In the rows, 128 means zero.
A state moves one step at a time under one of 7 hidden systems, and each row is a state written as 18 numbers. Each run below is a few steps of one system.
kiz, path 1:
[[166,171,169,111,131,145,126,112,130,120,138,97,102,140,141,122,138,132],
[86,138,117,178,128,126,135,117,123,122,148,111,168,134,131,148,114,98],
[151,131,128,142,109,91,163,152,116,146,92,116,101,130,113,124,135,163],
[91,111,115,118,132,157,146,135,111,102,154,185,124,116,115,126,125,104],
[159,113,81,113,129,122,82,121,154,153,96,111,115,136,136,120,134,149],
[128,137,185,93,162,144,138,119,122,101,149,139,130,140,144,147,96,112],
[122,110,115,175,104,99,94,107,136,149,120,92,152,106,146,118,158,106],
[150,188,153,112,132,130,179,152,107,101,137,125,97,149,119,121,126,144],
[76,89,76,176,111,136,118,117,135,131,136,144,150,112,113,157,121,108]]
sor, path 2:
[[145,156,134,115,95,86,144,185,141,143,113,153,148,108,67,136,167,148],
[130,139,154,86,110,199,162,138,102,142,129,144,118,99,98,104,162,162],
[115,123,118,129,122,170,125,138,162,166,146,143,172,172,100,73,139,178],
[172,135,199,86,126,109,124,150,172,145,137,167,127,165,96,115,132,154],
[127,146,172,95,106,143,109,151,140,155,141,156,190,91,81,122,182,112],
[148,183,165,117,100,152,161,151,130,145,136,96,149,131,102,82,173,188],
[111,135,175,136,103,178,166,140,153,160,158,174,153,162,61,129,128,162],
[162,131,145,99,102,107,132,178,146,185,103,173,146,143,71,77,173,156],
[137,158,181,48,125,188,137,157,140,123,161,171,153,112,87,100,163,162]]
Pufif, path 3:
[[133,121,145,80,153,116,78,139,113,188,86,134,211,97,117,142,141,69],
[137,155,177,100,129,144,161,143,112,124,128,69,161,114,150,61,157,204],
[92,140,167,199,81,162,141,105,168,137,190,139,156,150,84,144,142,127],
[166,132,121,124,113,88,144,176,137,200,69,162,126,162,63,141,127,144],
[91,118,150,56,146,185,158,157,93,125,124,163,173,75,97,143,125,147],
[120,81,118,139,107,176,89,100,164,183,127,105,171,133,133,65,160,179],
[149,166,205,99,143,122,130,148,182,129,173,162,160,195,95,122,112,146],
[125,124,158,133,93,91,111,152,140,181,94,115,200,72,76,178,162,122],
[145,159,177,93,117,190,188,148,83,172,112,128,128,131,102,64,160,171]]
ret, path 4:
[[111,131,128,139,140,161,165,130,124,151,121,126,136,170,105,151,83,155],
[113,65,132,139,111,87,140,143,128,144,105,159,131,107,116,128,128,139],
[153,137,146,89,118,135,114,142,146,122,147,162,120,127,119,80,169,136],
[110,147,116,116,141,158,96,124,156,134,149,116,191,136,117,142,121,129],
[144,124,165,136,131,105,146,133,134,163,97,96,141,152,124,140,104,166],
[102,113,173,151,104,110,162,141,115,125,146,158,145,111,111,110,149,119],
[141,155,88,120,99,139,120,152,150,139,127,135,130,124,90,111,168,157],
[115,125,142,102,151,175,136,129,138,149,135,154,152,161,104,142,92,140],
[122,77,136,130,123,85,117,140,143,155,98,124,166,110,127,122,129,155]]
buzu, path 5:
[[165,139,108,124,107,156,126,121,123,158,105,122,82,134,119,103,156,140],
[94,128,115,112,158,159,141,134,125,114,146,157,156,148,118,151,87,118],
[141,82,120,133,117,81,104,130,151,143,98,109,129,112,144,120,135,161],
[133,150,179,103,142,143,141,122,111,95,162,149,113,129,144,113,133,96],
[122,146,83,163,107,130,94,121,155,148,129,96,164,126,113,143,146,126],
[150,140,163,107,145,131,175,135,97,132,102,123,88,149,132,142,93,145],
[75,90,103,163,110,119,122,133,129,126,148,158,171,103,116,119,143,103],
[186,147,123,91,130,125,121,136,139,131,110,119,77,151,139,90,143,166],
[83,124,139,121,142,167,116,115,133,108,166,154,169,112,114,180,105,91]]
sor, path 6:
[[120,127,103,182,127,117,143,113,140,144,108,95,119,165,122,183,79,144],
[121,80,131,126,144,82,154,140,87,130,92,164,101,118,140,139,103,96],
[110,113,67,115,132,131,103,125,117,80,141,138,112,89,160,106,151,109],
[148,142,103,129,145,160,97,85,145,117,130,78,97,153,165,146,103,135],
[110,103,139,151,158,96,120,112,124,140,111,114,158,147,149,173,74,94],
[124,109,124,149,121,55,137,137,101,91,118,121,106,90,161,125,138,103],
[111,145,81,150,122,165,130,100,105,87,149,118,84,109,148,146,131,96],
[127,121,62,152,149,128,118,111,125,143,93,94,114,159,148,154,83,134],
[118,75,137,117,164,90,133,120,110,104,110,139,109,125,170,151,77,110]]
Pufif, path 7:
[[132,113,94,119,147,169,113,95,159,99,141,144,64,157,129,200,70,133],
[132,69,117,112,173,76,85,111,110,141,87,136,133,125,181,132,97,67],
[141,147,134,98,140,92,123,134,113,51,152,104,107,95,189,80,156,132],
[131,173,100,190,101,141,103,85,144,97,164,85,95,129,145,157,145,86],
[152,149,104,162,148,83,163,132,94,135,87,112,75,175,143,158,80,101],
[84,83,95,130,140,108,162,134,78,70,122,151,97,77,158,150,105,109],
[143,99,57,132,124,144,90,96,133,104,131,131,57,124,174,86,147,119],
[140,163,99,113,177,118,92,108,148,72,158,122,108,170,171,158,82,86],
[143,109,126,153,137,54,107,106,112,105,94,73,104,96,186,171,113,93]]
lanev, path 8:
[[114,167,151,147,142,160,136,120,140,147,163,141,164,187,105,130,106,99],
[130,121,112,136,118,72,139,168,128,159,77,112,160,113,99,159,125,155],
[129,123,188,100,113,161,170,138,108,130,141,156,116,116,114,83,156,154],
[103,116,77,150,113,143,90,127,177,138,153,133,175,139,110,109,144,148],
[175,155,183,90,142,127,132,139,155,153,112,121,123,165,105,158,103,160],
[86,99,165,148,112,116,130,133,116,155,130,139,201,90,112,125,151,101],
[170,169,126,129,96,124,136,144,147,140,121,94,110,140,113,82,173,189],
[80,131,157,146,126,179,153,126,147,134,173,166,172,156,82,153,102,128],
[160,113,103,116,119,85,109,163,146,195,62,118,156,132,98,120,141,166]]
lanev, path 9:
[[88,102,111,184,109,136,102,82,174,75,178,115,113,112,137,203,102,120],
[192,153,118,120,143,114,119,116,95,183,65,124,67,163,135,138,120,68],
[68,140,124,123,156,105,166,154,69,58,155,136,165,86,157,123,117,89],
[148,90,59,148,99,145,118,98,136,121,99,94,41,109,154,125,139,181],
[121,134,149,110,180,152,128,106,121,103,170,188,108,192,152,121,79,57],
[130,105,60,125,134,54,80,140,129,109,82,98,135,69,150,184,126,107],
[157,150,189,96,141,176,161,93,74,96,138,113,50,117,177,105,135,109],
[68,103,30,205,130,117,97,100,131,102,152,117,150,132,161,129,114,77],
[201,162,126,91,153,97,155,137,110,106,87,123,18,162,145,164,89,137]]
buzu, path 10:
[[134,101,154,158,138,136,133,86,109,150,120,95,110,156,179,89,116,118],
[116,163,119,160,128,83,142,149,142,86,165,147,135,152,117,140,122,105],
[157,131,103,120,100,126,118,130,117,151,87,125,90,92,107,155,156,120],
[96,125,107,106,164,175,150,123,85,122,129,137,138,136,147,108,103,115],
[117,91,95,154,118,96,107,122,169,106,138,115,125,132,144,125,120,166],
[162,133,170,106,139,115,119,117,125,114,132,150,84,134,142,141,127,84],
[106,155,86,138,132,126,104,130,116,128,126,105,175,105,131,136,143,91],
[143,136,123,133,128,137,161,121,109,116,109,90,80,133,148,129,111,171],
[88,97,116,168,123,129,134,114,128,115,153,171,125,135,126,139,114,87]]
kiz, path 11:
[[143,111,139,163,100,61,138,146,160,128,120,121,115,137,115,138,130,165],
[122,139,146,110,118,165,153,138,99,137,137,182,115,117,92,130,146,92],
[120,120,56,110,137,136,94,135,136,131,107,106,153,112,138,119,132,149],
[143,115,182,104,144,141,142,113,145,113,142,128,101,152,142,135,95,164],
[113,113,138,161,120,113,99,111,133,154,137,137,167,129,133,112,146,74],
[162,186,132,104,120,106,144,160,122,116,116,103,120,121,115,129,149,153],
[76,107,116,155,118,176,146,109,124,115,154,138,139,114,118,154,114,128],
[157,112,110,129,132,105,131,142,129,172,86,120,119,162,132,89,126,159],
[110,123,160,94,143,124,128,141,137,87,166,180,141,116,119,142,121,107]]
Sinib, path 12:
[[129,146,167,129,119,75,97,152,183,111,167,106,209,127,129,87,162,161],
[164,188,196,120,85,171,144,136,146,173,141,132,133,138,62,128,174,142],
[67,123,117,162,117,156,164,154,113,183,120,132,223,132,79,119,127,147],
[138,105,153,107,113,121,173,166,138,145,113,129,136,141,113,56,143,236],
[96,90,181,117,103,170,118,127,177,131,191,197,170,130,91,90,156,145],
[158,142,125,91,121,128,79,160,184,196,108,128,205,149,80,99,161,168],
[109,142,234,93,129,168,167,146,136,153,142,120,205,122,88,142,120,186],
[109,116,160,188,79,116,135,136,155,182,138,98,205,133,105,53,182,177],
[135,173,177,91,114,168,179,181,138,154,158,185,160,168,58,63,157,179]]
ret, path 13:
[[144,173,70,176,122,108,139,133,148,123,130,114,94,189,119,135,109,134],
[119,112,144,108,139,126,149,133,104,117,116,177,101,107,106,201,94,89],
[137,94,96,94,127,134,110,127,96,135,88,114,113,75,160,87,164,134],
[121,137,123,130,153,161,116,99,150,85,183,125,115,172,171,87,112,134],
[135,130,109,165,127,80,88,114,157,132,117,107,136,136,131,192,106,91],
[160,160,175,100,139,112,167,140,72,125,100,121,89,115,140,132,129,104],
[75,119,81,152,113,163,135,112,99,92,150,112,136,77,148,115,149,123],
[163,134,82,143,129,140,118,109,152,133,118,121,61,185,137,124,105,147],
[105,101,139,117,161,105,118,123,111,107,133,172,134,121,140,171,90,58]]
Sinib, path 14:
[[102,74,79,113,151,109,97,127,130,100,126,129,147,103,173,97,122,137],
[177,148,153,89,139,137,92,107,165,98,152,123,81,146,150,134,128,137],
[116,141,138,159,132,118,99,106,134,144,134,121,159,132,121,183,114,60],
[153,165,119,127,136,92,158,150,80,137,79,81,118,118,142,125,132,129],
[87,119,126,161,113,157,171,110,101,80,164,137,94,109,140,130,126,125],
[146,111,55,145,124,114,102,125,145,143,112,147,90,160,134,101,130,121],
[131,118,142,69,165,129,126,137,123,100,125,167,114,123,128,174,89,112],
[131,100,116,147,120,101,79,96,139,128,112,77,137,87,167,146,141,113],
[156,189,154,114,157,146,143,116,101,109,141,110,96,164,155,114,118,96]]

Which system made each run below?
path 15:
[[166,143,168,90,150,132,139,133,115,156,100,136,109,154,122,137,108,122],
[84,111,132,157,118,106,128,126,122,106,143,116,174,88,137,144,134,111]]
 : Sinib
path 16:
[[130,165,120,113,108,167,113,132,170,114,161,77,167,120,125,85,168,208],
[129,135,188,153,116,169,149,117,166,177,154,151,145,202,81,129,108,150]]
 : Sinib
path 17:
[[130,117,91,146,132,93,157,142,66,146,85,136,103,123,148,82,141,91],
[108,133,92,110,136,136,151,141,124,50,167,154,88,119,145,116,122,149]]
 : lanev
path 18:
[[121,196,165,123,115,171,106,114,151,117,171,103,173,106,93,201,141,99],
[149,123,147,169,118,107,160,130,95,216,58,78,140,154,122,110,126,145]]
 : Pufif
path 19:
[[143,150,105,95,128,146,98,134,152,130,119,87,155,111,126,133,144,170],
[113,118,176,148,141,154,150,105,127,150,139,119,145,170,136,124,93,133]]
 : ret
path 20:
[[126,121,86,135,119,152,122,125,127,152,114,98,143,134,141,63,154,170],
[125,143,167,124,137,150,136,122,168,104,175,149,128,171,114,152,97,146]]
 : Pufif
path 21:
[[141,119,95,125,104,154,125,134,152,142,131,149,101,142,106,91,152,169],
[111,101,142,95,152,155,117,132,148,141,137,171,159,146,108,143,99,132]]
 : Sinib
path 22:
[[150,96,146,93,164,149,149,125,90,184,70,133,111,155,140,115,92,136],
[104,91,135,112,146,84,96,130,137,77,159,151,157,99,170,98,138,102]]
 : kiz
path 23:
[[99,94,120,154,100,146,136,107,118,110,134,134,101,80,125,168,134,118],
[149,124,85,122,143,135,120,125,117,146,111,149,94,168,143,82,128,112]]
 : Pufif
path 24:
[[107,133,183,137,161,108,151,108,100,99,131,68,158,118,177,160,84,122],
[134,132,129,203,77,96,155,109,106,124,122,87,82,105,144,117,164,121]]
 : ret
path 25:
[[108,82,161,126,128,190,138,98,112,173,120,179,116,131,101,167,102,94],
[143,116,96,92,156,85,96,151,113,142,88,107,167,117,165,69,146,128]]
 : kiz
path 26:
[[137,170,162,126,122,175,199,137,129,112,147,122,85,170,101,141,98,197],
[68,59,94,175,125,121,118,127,133,176,122,175,188,137,106,122,114,95]]
 : kiz
path 27:
[[130,115,129,144,111,150,120,113,160,130,160,145,114,160,128,79,145,153],
[135,133,132,104,137,121,112,151,157,147,133,175,156,155,88,140,120,120]]
 : Sinib
path 28:
[[154,130,130,114,147,128,104,112,125,136,120,145,100,151,142,132,118,83],
[120,142,112,125,141,101,118,132,119,102,123,112,142,105,139,170,115,102]]
 : Sinib
path 29:
[[98,99,81,157,126,147,143,111,92,125,110,92,124,105,164,96,131,143],
[142,121,124,139,141,117,142,120,146,95,151,150,71,182,150,110,97,140]]
 : lanev
path 30:
[[116,126,56,190,82,168,126,93,124,113,147,128,57,119,130,122,158,111],
[150,150,69,107,181,146,127,128,117,147,90,127,99,191,134,154,66,118]]
 : sor
path 31:
[[117,80,140,91,149,96,116,158,150,146,105,142,188,124,123,118,112,172],
[143,116,192,93,106,152,109,122,156,128,157,147,137,104,122,95,174,149]]
 : kiz
path 32:
[[120,137,117,116,97,200,143,108,115,76,178,168,54,93,122,114,168,119],
[135,139,39,144,160,148,85,106,150,162,104,103,133,193,140,134,88,117]]
 : kiz
path 33:
[[148,158,143,115,107,105,76,131,174,108,161,130,152,106,119,130,175,109],
[133,185,141,128,119,184,140,117,122,146,129,81,143,130,107,160,130,142]]
 : kiz
path 34:
[[109,124,112,125,119,144,140,133,81,150,91,106,151,73,124,144,145,118],
[114,130,111,134,138,159,151,114,118,102,143,97,114,144,165,88,117,171]]
 : Sinib
path 35:
[[150,175,60,108,120,114,146,169,113,105,107,131,89,117,106,133,146,149],
[102,93,130,100,145,208,128,97,119,121,141,157,110,121,132,155,98,123]]
 : ret
path 36:
[[101,175,107,154,106,192,171,136,83,176,110,130,146,118,62,178,130,99],
[108,74,78,113,134,138,182,159,97,146,78,147,108,128,115,104,102,202]]
 : ret
path 37:
[[82,102,97,141,148,166,103,89,128,84,180,153,128,130,167,115,116,80],
[178,140,82,122,148,86,91,116,145,118,90,90,77,146,160,168,99,124]]
 : lanev
path 38:
[[169,156,102,92,117,178,97,107,127,116,141,166,49,122,124,127,162,81],
[96,126,64,131,166,142,99,115,130,126,113,110,162,136,131,205,69,98]]
 : Sinib
path 39:
[[108,107,162,110,143,118,146,148,106,134,138,190,154,132,118,99,128,92],
[134,135,94,109,103,117,96,150,158,120,127,110,152,87,114,122,170,167]]
 : Sinib
path 40:
[[154,127,156,143,109,116,153,117,123,126,109,92,80,121,138,143,128,162],
[87,114,113,150,137,153,143,122,103,137,140,166,145,137,118,129,116,82]]
 : sor
